In the rows, 128 means zero.
The rows below fall into families. The same turns and mirrors carry the whole set onto itself and the rows of a family onto each other. For each named row, which other rows are in its family? Write them in the order they are listed.
These 32 rows form 4 families of 8 rows each.
Rumif: [129 124  65 134 133 124 157 119 127 127 119 130  90 146 148]
Ferap: [171  93 130 139 169 128 144 112 147 133 114  80  93 135 146]
Kuvig: [140 136 129 140 139 125 108  71 176  99 153 119 131 161 141]
sonup: [142 126 136 135 157 116 101  88 180  96 150  89 134 124 105]
zas: [156  96 142 129 124 127 107  95 125 115 128 103 167  92 119]
fif: [159 103 165 128 144 118 108 102 129 118 131  97 164 108 124]
pofif: [130 129 149 129 154 118 100 101 138 114 138  82 158  94 123]
zaser: [119 133  86 128 103 124 115 109 127 100 102 125 148 112 104]
Tori: [144 137  99 122 151 109 143  96 159  92 140 142  80 150 146]
zof: [ 88 136 109 125 167  97 133  99 111 123 139 137 146 131 145]
gimi: [151 130 123 145 137 137 114  72 177 100 148  88 122 151 141]
ladi: [121  91 107 106 149 104 144 148  98 124 110 136 136 118 127]
musu: [108 140 122 131 150  97 148  94 139  97 151 139 167 137 124]
Ver: [141 103 140 121 183 133 149 116 126 130 171 109 112 149 162]
bir: [171 118 103 140 121 146 122 123 158 121 117  75 103 113 129]
Simo: [117 125  88 122 162 116 154 124 148 108 133 121  90 175 149]
Zini: [128  94 104 116 137 133 162 124 101 133 104 145 113 139 150]
fipi: [167  82 108 122 135 144 111 127 137 127 108  84  88 133 144]
batud: [131 104 147 134 189 135 130 120 117 123 168  99 125 130 149]
Nipa: [181  93 117 125 126 141 110 123 151 115 125  89  85 140 132]
Kopez: [105 124 122 118 160 102 151  99 123 110 138 141 175 148 127]
rosi: [126 114  73 116 144 125 150 121 144 108 130 134  98 180 134]
zubut: [139 121 128 135 184 117 140 113 142 142 153  88  99 131 170]
kesi: [146 113  97 122 107 110 113 105 148  95  92 122 148 139  97]
zifu: [141 118  83 120  97 106 128 100 157  99  90 125 131 138 116]
mumo: [121  93 112 116 145 125 142 136  92 147 107  87 132 110 130]
suk: [145  83 110 104 149 116 150 150  98 123 109 112 128 125 116]
Suso: [167 110  85 123 111 149 142 113 162 100 105 110 128 117 106]
vos: [124  83 138 129 142 140 123 117 122 137 113  90 167 114 110]
zopom: [ 97 127 106 113 124 122 120 103 133  94 141 152 155 130 109]
bakel: [101 111 152 129 183 103 123 101 120 129 148 121 120 145 149]
Zalap: [139 161 101 146 143 119 113  86 173  97 148 123 118 133 144]

The rest of the family of Nipa: Kuvig, fif, Ver, Kopez, rosi, kesi, suk
The rest of the family of Simo: zas, gimi, ladi, musu, fipi, batud, zifu
The rest of the family of zubut: Rumif, pofif, zaser, zof, bir, mumo, Zalap

The rows below fall into families. The same turns and mirrors carry the whole set onto itself and the rows of a family onto each other. For each named row, which other rows are in its family? Write them in the order they are listed.
These 15 rows form 3 families of 5 rows each.
U: [126 148 192 142 153 167 129 131 106 138  67 179 135 109 156 151 105 205
 103  91 147  72 151 143 122 112 112 108 133 155 168 137 135 144 128 158]
C: [180 143 201 143 155 134 146  99 107 144 136 133  95  73 102 137 137 217
 122 138 123  96 158 125 104 107 129 127 124 171 126 150  64 144 118 134]
D: [139 152 157 134 188 133 146 100 102 145  90 190  95 135 140 130 149 109
 117 123 115 109 213 110  93 120 118 122 115 140 103 134  91 118 108 175]
H: [136 119 113 128 166 193 129  84 128 153 103 150  79 104 122 143 140 174
 156 125 139 105 147 114  97  93  92 179 126 155 104 162 105 160  92 128]
X: [169 164 192 163 150 128 136 103 113 132 132 140 103  57 127 108 136 202
 105 119 121 109 168 103 101  97 147 112 130 168 109 144  62 146 121 122]
P: [125 163 138 142 166 173 161 102 136 128 107 162 111  50 162 141 106 170
  90  84 142 109 148  73 109  95  72 139 128  75 108 170 103 114 112 138]
W: [137 145 196 125 164 178 146 126 117 149  67 179 125 128 152 142 104 195
 120 117 158  81 150 149 131 116 103 125 125 132 172 136 149 137 124 172]
Q: [124 107 109 148 160 191 127 100 137 142 103 152  76  93 139 119 139 180
 143 110 141 112 142 103 103 107 105 145 123 163  90 136 102 171 111 106]
B: [121 143 189 153 155 174 143 133 115 133  71 182 137 114 172 128  96 189
  96  89 146  85 141 127 130 116 118 105 123 135 160 131 137 140 139 148]
A: [167 174 194 145 149 135 139 113 109 128 138 140  91  44 114 131 137 217
 108 116 122  97 171 114 103 100 125 103 128 165 116 157  64 142 114 141]
M: [140 151 176 144 183 127 148  98 113 150  83 189 102 126 163 108 138 118
 111 130 129 120 211 106  97 120 123 114 118 130 109 109  91 118 115 161]
J: [127 163 142 123 176 163 169 105 128 129 110 165 104  58 139 160 109 169
  84  85 135  95 160  79 107 112  62 130 123  80 106 180  94 103 110 158]
Z: [137 162 156 123 166 179 176 107 125 128 124 158 106  68 134 161 104 180
 102  98 136  98 130  92 113  95  70 150 114  76 127 196 107 111 112 163]
E: [157 159 185 122 195 123 161  88 105 155  95 177 113 137 132 120 142 125
 107 142 125 106 203 116  96 113 124 141 117 128 115 140  87 112 107 174]
N: [120 116 104 128 169 196 118 106 127 141  92 160  84 109 124 131 147 181
 140 103 147  94 150 117 101 107 107 156 129 171  95 149 118 173 100 126]

The rest of the family of J: U, D, A, N
The rest of the family of B: X, P, Q, M

The rows below fall into families. The same turns and mirrors carry the whole set onto itself and the rows of a family onto each other. For each named row, which other rows are in its family? Write them in the order they are listed.
These 40 rows form 5 families of 8 rows each.
Fubap: [151 137 152 124 124 152 140 179 123 127 109 147 121 182 123  98 134 117
 118 160]
far: [103 168 119 132 107 130 128  77 143 131 129 143 117 107 110 141 135  98
 148 106]
fibod: [102 160 144 143 120  88  99 126 132 143 111 155 118 101 114 149 159 114
 101 132]
dimep: [153 126 148  95 127 142 151 130 127 100 121 118  85 174 136  94 128 139
 146 120]
beme: [152 132 155 106 147 122 144 174 132 116  97 139 115 184 144 110 137 116
 115 152]
ges: [105 162 126 140 113 129 116 102 131 106 134 133 131  87 123 165 148 123
 154 126]
Guda: [155 133 173 103 154 110 139 165 117 144 112 119 108 168 137 100 146 133
 118 135]
zazu: [113 157 135 138 131  79 115 110 133 152 127 142 130  99 120 157 163 125
  97 128]
Lides: [166 130 138  94 129 170 154 123 138 121 132 104 113 162 150 117 125 148
 132 136]
todo: [147 137 160 112 146 129 142 161 124 167 119 132 122 180 139  98 142 139
 105 142]
Tuzo: [158 140 155 100 139 121 158 174 122 127 121 135 119 181 125  97 135 124
 107 146]
gevet: [170 134 146 106 129 127 154 156 124 129 112 133 131 188 132 103 139 113
  94 148]
lasug: [ 92 159 123 142 112 129 116  93 128 109 133 153 117 104 116 152 148 123
 157 110]
vezig: [ 97 149 149 151 117  91 118 120 121 144 121 148 131  94 116 159 161  95
 117 135]
kopem: [165 141 138  76 126 154 155 139 131 102 132 110 115 170 141 110 128 140
 128 130]
Gur: [108 169 132 152 116  96 130 126 137 148 115 155 143 106 103 143 145  82
 125 145]
bire: [168 136 147  99 117 181 136 146 126 109 126 101 122 155 146 117 129 137
 137 147]
Gab: [100 151 155 150 137 109 118 119 124 138 125 164 127  90 110 162 163 112
 113 130]
guvo: [173 135 146  90 143 153 141 134 132 105 115  98 111 163 151 116 132 134
 149 124]
Genos: [159 144 161  87 152 130 148 166 121 140 124 130 125 178 135 105 144 131
 103 136]
meni: [107 152 100 136 111 107 123  74 137 117 131 149 109 116 114 144 145 126
 130  99]
guv: [145 134 151 104 115 173 135 129 118 126 129 127  95 173 125  87 131 141
 139 116]
lem: [ 95 148 124 135 102 123 118  82 129 111 130 141 114  99 123 158 148 102
 144 111]
muk: [116 159 110 138 107 129 108  82 140 104 118 147 108 104 108 151 140 113
 138 104]
sepu: [149 137 179 103 135 152 126 161 116 159 122 123 117 161 138 104 150 138
 104 143]
seve: [117 168 128 158 126  94 100 134 133 136 101 154 137 108 110 152 154  97
 118 140]
sesam: [156 140 133  91 106 143 150 123 121 117 132 112 112 191 138  91 130 139
 127 119]
Vate: [114 162 124 126  97 124 136  89 146 118 133 120 124  83 118 159 132 105
 142 132]
sek: [131 158 119 139 104 124 110  87 136 108 127 118 117  83 114 158 142 119
 140 116]
biva: [ 94 167 148 130 121  98 120 114 142 160 121 151 130  98 119 155 151  97
 104 135]
toz: [160 127 131 107 120 161 161 122 129 121 133 118 101 175 129  94 121 146
 141 126]
Viv: [111 154 121 144 105 124 121  89 126 115 127 126 132  92 122 161 150 102
 154 118]
Geb: [133 157  99 140 116 110 125  92 142 109 129 119 139  96 125 169 144 123
 135 125]
kef: [150 131 147 115 134 130 153 174 133 141 114 133 127 181 141 106 131 130
 106 168]
fuga: [162 142 140  86 131 147 157 133 121 114 134 114 108 178 129  92 127 141
 138 115]
ropa: [115 157 103 160 125  86 124 121 139 129 110 167 140 124 111 152 148 100
 112 137]
vagu: [168 135 163  98 134 123 149 148 117 148 123 123 123 179 135 101 148 126
  88 134]
zot: [109 154 138 163 131 108 121 130 128 124 116 171 137  98 106 159 154  95
 126 138]
zapi: [ 98 153 134 155 120 104 115 120 127 136 110 162 138 109 118 158 158  83
 121 132]
malot: [167 143 134  87 110 148 146 130 127 114 129  94 127 179 151 110 134 140
 124 133]

The rest of the family of gevet: ges, lasug, Gab, sesam, vagu, zot, malot
The rest of the family of Vate: far, dimep, beme, Guda, Gur, guvo, biva
The rest of the family of Geb: Fubap, zazu, bire, meni, guv, sepu, ropa

The rows below fall into families. The same turns and mirrors carry the whole set onto itself and the rows of a family onto each other. For each named row, which other rows are in its family? Write them in the order they are listed.
These 32 rows form 4 families of 8 rows each.
pivo: [ 87 129 137 100 117  58 104 135 103 120 106 154 180 141 141 113 134  74
 143 153 103 136]
Geso: [ 95 123 130 138 169 110 141 134  72 128 125 111 116 127 116 124 157  86
 129 131 140 100]
gazif: [ 80 122 133  84 121  75 130 121  95 119  97 155 169 149 154 103 145  71
 128 149 107 113]
Tet: [149 118 116 129  91 101 112 169 140 107  92 153 163 169 130  96 144 133
 110 147  94 161]
Fiso: [ 85 135 111  88 127  77 133 138  93 114 110 146 194 143 154 132 148  84
 130 160 118 116]
gav: [103 118 137 147 170 118 141 131  82 142 110 131 121 126 129 155 150  92
 117 134 134  94]
dofup: [151 117 134 155 128 142 120 158 100 120 104 137  93 138  96  93 147 138
 110 117  94 137]
Tib: [135 150 147  95 136 117  93 128  83  98 116 123 137 100 142  95 152 125
 112 151 143 130]
vel: [103 114 146 127 168 113 147 136  85 140 127 128 118 121 113 150 177  86
 119 135 114 106]
fibul: [142 128 114 102  87 110 112 162 122 102  92 171 170 152 136  99 139 134
 112 143  67 150]
marep: [ 88 117 115 108 166 107  90 133  95 127 116 124 145 160 105  88 142 104
 101 147  74 160]
pek: [137 135 116 101  86  99 109 159 121 104 111 153 169 160 123  75 138 134
 130 140  85 165]
Reb: [150 120 134 112 109 116 160 177 107 113  86 143 163 133 144 132 148 106
 123 123 142  84]
bakil: [131 144 139  99 130 111  99 115  97 105 104 120 134  94 132 109 153 152
 109 130 137 138]
sud: [ 93 121 121 131 141 109  85 124 102 136 143 132 141 128 106  93 145 134
 101 152  77 163]
magag: [148 134 130 135  88 113 163 164  98 108 101 158 141 121 147 137 153 115
 140 128 136  92]
mok: [ 86 132 109 128 147 105  94 118  85 117 131 139 122 147 109  93 148 112
 117 151  64 165]
tubik: [147 134 136 122 113 102 163 164 105 121  77 155 151 158 143 140 141  96
 148 124 149 103]
latol: [108 100 105 147 134 105 140 185 114 139 108 156 138 175 122 122 163  83
 152 146  74 115]
boze: [110 110 114 150 126 103 149 175 107 142 118 164 157 191 121 121 135  73
 137 143  82 122]
golo: [ 84 134 114 131 158 113  89 111  99 132 127 121 148 152  93  98 151 105
 118 159  78 147]
peme: [155 119 137 119  99 102 162 179 105 115  96 162 143 133 160 131 136 121
 129 114 140 112]
lir: [128 152 138  94 122 114 116 111  78  92 108 126 148 107 130 104 132 135
  87 129 134 135]
zegul: [147 123 116 147 132 143 125 175 124 127 113 139  95 147  88 115 139 139
 110 133 105 138]
sogu: [102 103 100 148 119 101 159 168 111 137 101 159 149 181 109 130 142  95
 128 125  68 121]
fato: [157 130 109 157 134 145 124 176  97 111 120 127 116 131  99 122 150 147
 112 124 100 136]
diper: [153 126 121 152 137 154 144 152 104 138 115 130 114 144 108 121 152 155
 106 124 124 130]
fer: [142 145 141  95 118 103  99 114  96 107 104 158 152 109 135 103 147 138
  98 122 151 131]
kav: [ 91 136 141 123 165 112 134 119  66 151 129 133 131 118 119 136 141  97
 138 130 132 105]
zosa: [134 138 101 115  86 104 107 162 107  95  89 154 170 160 138  74 118 135
 122 141  97 146]
digo: [ 94 131 135 101 123  72 123 115  80 119 108 144 196 138 163 115 148  86
 137 142 114 121]
sirus: [ 98 109 116 156 137 110 149 173 112 152 118 126 143 176 114 130 138  92
 152 155  75 133]

The rest of the family of kav: pivo, Tet, sud, tubik, diper, fer, sirus
The rest of the family of bakil: gav, pek, boze, golo, peme, zegul, digo
The rest of the family of latol: Geso, gazif, fibul, Reb, mok, lir, fato

The rows below fall into families. The same turns and mirrors carry the whole set onto itself and the rows of a family onto each other. For each named row, which other rows are in its family? Write them in the order they are listed.
These 18 rows form 3 families of 6 rows each.
fegi: [153 143 141  95 136 126 113 134 120 134 107 149 130 110 111 138 161 147
  84 130 127 116 117 140 135 168 170 128 154 129 139 108 131  92 160 116]
rini: [120 104 157 118 145 171 110 141 155 129 130 122 141 110 122 140 108 126
 154 102 164 132 171  87 122 118 109 153 116 113 107 131 126 163 113 141]
Toboz: [138 147 118 142 139  85 123 108  99 142 115 125 148 147 110 109 131 109
  79 136 120 109 108 127 118 138 167 115 135 151 125 118 177 148 126 104]
Mub: [117 122 108 123 100 129 114 148 120 135 139 109 116  76 115 106 132 104
  89 138 106 130 146 133 117 130 141  96 163 133 104 128 148 146 165 146]
Giv: [132 100 156 131 131 149 125  89 115 129 115 158  85 144 155 132 121 135
 163 116 132 127 139 139 129 155 123 143  62 131 140 123 125 112  97 137]
Lafa: [123 109 166 122 130 135 129 114  94 115 149 142 118 151 162 132 126 126
 142 105 157 143 143 118 147 133  94 146  74 124 134 132  97  90 111 153]
vaga: [128 140 144 147 115 122 122 134  99 139 147 150 124 144 172 141 112 103
 136 115 145 155 132 119 125  94  97 162  71 114 122 121 100 141 105 150]
gaki: [128 155 119 128 129 111 128 131 115 141 122 115 135 104  85 130 127 119
  98 140 106 107 126 109 121 136 175  96 145 135 108 141 145 163 163  96]
sipef: [120 146 129 149 129 147 116 132 115 151 144 159  96 136 159 151 104 103
 180 116 126 128 121 130 105 125 116 149  74 119 108 123 130 142  87 123]
fusop: [134 138 131 110 152 107 125 116 105 134 118 121 142 117  82 111 143 140
  89 119 134  92 128 127 130 161 161  99 135 144 129 137 163 102 152  95]
zeroz: [134  85 156 129 146 140 137 113 130 109 119 129 128 137 156 129 118 142
 150  84 136 113 184  99 149 135 114 149 102 139 124 116 143 113 103 165]
zam: [137 108 118 103 135 132  95 130 100 113 131 139 148  80  98  97 147 126
  89 124 141 128 136 145 117 147 128 106 147 139 132 112 173  88 148 136]
kirug: [135 129 117 156 132 129 109 132 133 131 140 131 131 130 166 135 109 117
 143  90 136 106 155 101 102 109 103 183  96 122  97 113 146 150  99 162]
Guko: [140 154 131 120 137 111 113 127 105 135 133 138 144 159 138 134 152  99
  92 145 120 123  85 132 130 159 168 130 173 147 118  98 155 116 117 120]
nivaz: [127 117 108 121 131 112 113 138  95 125 129 130 144 127 138  91 134  92
  88 133 118 147 121 137 121 116 145  98 164 150 121 100 188 136 106 142]
dise: [105 116 166 116 131 172 122 141 145 166 121 135  82 126 127 138 108 124
 166 115 158 136 147 136 125 136 115 129  83 110 122 142 109 139 107 116]
mim: [121 163 143 127 107 126 129 154 133 161 123 128 130 110 110 148 136 100
  84 148 108 126 118 140 145 150 166 128 172 137 112 108 124 143 159 114]
guk: [121 121 160 108 123 156 119 148 118 129 149 135 110 123 143 144 120 125
 150 114 159 159 150 102 131 108 107 135  86 100 123 149  73 139 130 138]

The rest of the family of zam: rini, Mub, zeroz, kirug, nivaz
The rest of the family of sipef: fegi, Giv, Guko, dise, mim

